128 stands for zero in the data rows.
Here are some points, each followed by its number:
[195 214 156 104 146  93 189 140 125 183 147 195 160 157 149 147 207 155
 197 116 207 113 174 144 182 133 193 123 215 149 179 130 124 173  63 187
 214 199 179 206 170 200 135 230 149 119 155 221] 0
[120  97 125  84  77 107 126 148 139  65  86 109 116 120 148 157 143 137
 124 129 118  90  56 153  83  23 111 113  98 143  60  77 137 165  51 177
 154 155 111 163  61 105 110 112  31 122  36 118] 1
[150 125 158 115 108 136 159 180 169  93 117 140 147 152 180 188 174 169
 155 158 148 121  84 183 115  53 143 144 126 173  89 108 168 197  82 208
 185 187 142 195  93 137 140 140  61 153  66 148] 2
[141 163 103  55  93  77 134 120 111 130  94 141 106 105 122 127 155 110
 144 101 153  62 121 123 128  80 140  85 163 115 125  75 109 138  22 148
 160 146 127 153 118 146  82 179  95  95 102 169] 3
[146 166 118  76  95  98 138 141 130 133  97 145 110 113 140 148 158 129
 146 119 157  82 124 143 132  83 142 104 166 134 128  80 129 156  42 167
 164 149 130 156 121 149 101 181  98 114 106 171] 4
[101 120 100  58  51  79 102 123 111  89  61 100  90  95 123 130 117 111
 103 102 113  64  80 126  89  38 100  87 121 118  84  51 112 139  26 151
 129 131  84 137  76 104  83 136  54  97  61 126] 5
[127 111 134  92  85 113 134 157 146  80  94 116 123 129 156 163 151 146
 132 135 124  97  71 159  92  30 120 121 112 150  74  84 144 172  58 183
 162 164 117 171  68 112 117 128  45 129  51 125] 6
[159 178 120  78 110 100 151 142 131 148 110 158 123 121 142 150 170 130
 159 121 170  85 137 146 145  96 157 107 180 136 141  92 131 158  46 170
 177 162 143 170 134 162 103 194 112 117 118 184] 7
[134 152 141  99  92 121 142 165 153 121 102 131 130 137 164 172 159 152
 140 143 143 105 112 168 118  70 131 128 152 158 116  90 153 180  67 192
 170 172 126 178 108 138 124 169  87 138  92 157] 8
[124 146 104  62  76  84 117 127 116 114  76 125  94  99 127 135 137 116
 126 106 137  67 104 130 112  63 123  90 146 120 109  58 114 144  29 155
 144 134 109 142 100 129  87 161  78 101  84 150] 9
[148 151 155 113 106 135 157 178 168 119 115 140 145 150 178 186 172 167
 154 157 147 120 108 182 118  68 140 143 150 174 113 105 166 194  80 206
 185 186 140 193 105 135 137 167  84 152  90 157] 10
[122 142  87  45  73  67 114 110 100 109  73 122  86  85 111 117 135  99
 124  89 133  52 102 113 108  60 120  74 142 104 106  56  98 127  11 138
 140 126 105 133  96 126  68 157  75  84  81 148] 11
[140 161 115  73  91  94 133 139 127 129  92 140 106 110 137 145 153 127
 142 117 151  79 119 141 127  78 140 102 161 133 123  75 126 155  41 166
 158 145 124 154 114 145  98 177  94 112 100 165] 12
[103 109 110  68  62  90 111 134 123  76  71  93  99 106 132 141 127 122
 108 112 102  75  68 138  76  26  96  98 108 127  71  62 121 151  35 160
 139 140  94 147  64  93  94 124  42 108  48 115] 13
[145 165 127  85  96 106 138 149 138 134  97 144 116 122 150 156 159 138
 148 127 156  90 125 153 132  84 144 114 166 143 130  79 138 165  52 176
 164 158 129 163 121 151 109 181  99 124 104 172] 14
[118 138 100  57  69  80 110 124 113 106  69 117  90  96 123 131 130 112
 119 102 129  64  97 128 104  55 117  88 137 118 101  52 112 140  26 150
 136 131 102 137  94 123  84 154  72  97  78 144] 15
[117 136  84  42  68  64 111 107  96 106  69 117  83  81 107 113 130  97
 118  86 128  48  96 111 104  54 115  71 137 101 100  51  96 123  11 136
 136 121 102 129  92 122  67 152  71  81  76 142] 16
[116 135 118  76  70  98 120 142 130 103  78 114 108 113 141 148 135 130
 117 121 127  82  94 144 103  53 113 105 136 136  99  69 130 159  43 169
 147 147 104 155  91 119 101 151  68 115  75 141] 17
[106 125  86  43  56  64  99 108  98  94  57 105  74  80 108 116 119  97
 108  87 118  49  86 111  92  44 106  71 125 103  90  39  95 124  11 136
 124 116  91 122  82 112  68 142  59  82  66 132] 18
Which point above is nearest to each new point by angle, seen from the average point of the numbered points? Its number follows each.
[136 124 145 103  95 123 144 167 156  92 104 126 133 139 166 174 161 155
 142 146 135 108  84 170 102  44 129 130 125 160  88  95 154 182  68 195
 172 174 128 181  79 123 127 140  58 140  64 135] --> 2
[116 119 122  80  74 102 123 145 135  86  83 106 112 117 146 152 139 134
 120 123 113  87  78 149  84  37 108 109 118 139  82  74 133 162  47 173
 152 154 106 159  75 102 105 135  51 119  57 125] --> 1
[ 93 113  96  54  48  77  98 119 109  81  57  92  86  91 119 127 113 108
  96  98 105  61  72 123  80  31  92  83 114 114  76  47 108 136  22 146
 126 127  81 134  69  98  79 129  48  93  53 119] --> 5
[144 164 104  57  94  78 137 121 111 130  95 143 108 106 122 129 155 111
 146 100 154  63 123 125 130  81 141  87 164 115 128  78 110 138  24 150
 161 149 128 154 119 149  85 179  97  95 102 169] --> 3
[138 137 145 105  96 126 147 168 158 106 106 129 136 140 169 177 163 157
 144 149 136 110  95 173 105  54 131 133 137 163 100  96 157 185  71 196
 174 176 131 183  93 125 130 153  70 142  76 143] --> 2
[116 137 111  69  67  92 113 134 124 106  72 116 102 106 135 142 129 123
 118 113 128  75  96 138 103  55 115  98 137 129 100  62 121 151  36 162
 140 144 100 149  93 121  95 153  69 108  76 142] --> 5
[141 162 103  51  91  66 134 109  99 130  93 141 106 104 110 116 155 102
 144  89 153  59 121 111 128  79 140  73 161 102 125  75  97 125  12 137
 160 144 126 153 117 146  82 177  97  83 102 168] --> 3
[115 123 122  81  73 102 124 145 134  91  83 105 112 117 146 152 140 134
 120 124 114  86  81 150  89  40 107 109 123 139  85  72 133 162  47 172
 151 153 107 161  78 107 105 138  55 119  61 128] --> 1
[102 108 110  67  60  89 110 132 120  78  70  91  98 104 131 139 125 121
 107 111 100  73  69 134  76  28  94  96 110 126  72  61 120 148  34 159
 136 139  93 147  65  94  93 126  43 105  49 115] --> 13
[117 137 112  69  68  91 113 133 123 106  72 117 100 105 134 141 130 123
 119 113 129  74  95 138 104  55 116  97 138 128 101  61 122 149  37 161
 140 142 101 148  92 122  94 152  71 108  78 143] --> 5
[133 137 140  98  90 119 140 163 151 104  99 123 129 135 165 171 156 151
 137 141 130 103  95 165 103  53 125 127 135 156  99  91 151 178  65 190
 168 170 124 177  92 121 122 151  69 135  75 142] --> 2
[122 134 130  86  80 109 129 151 141 104  89 115 117 124 151 158 146 140
 127 131 127  93  95 155 102  53 113 116 135 145  99  79 139 168  54 178
 157 160 113 166  91 120 111 152  69 126  74 141] --> 6
[115 134 108  66  64  89 110 131 121 101  69 114  99 103 132 139 126 119
 117 111 125  73  93 135 100  51 113  95 134 125  97  60 120 147  33 159
 138 139  96 146  90 118  91 151  68 105  72 139] --> 5
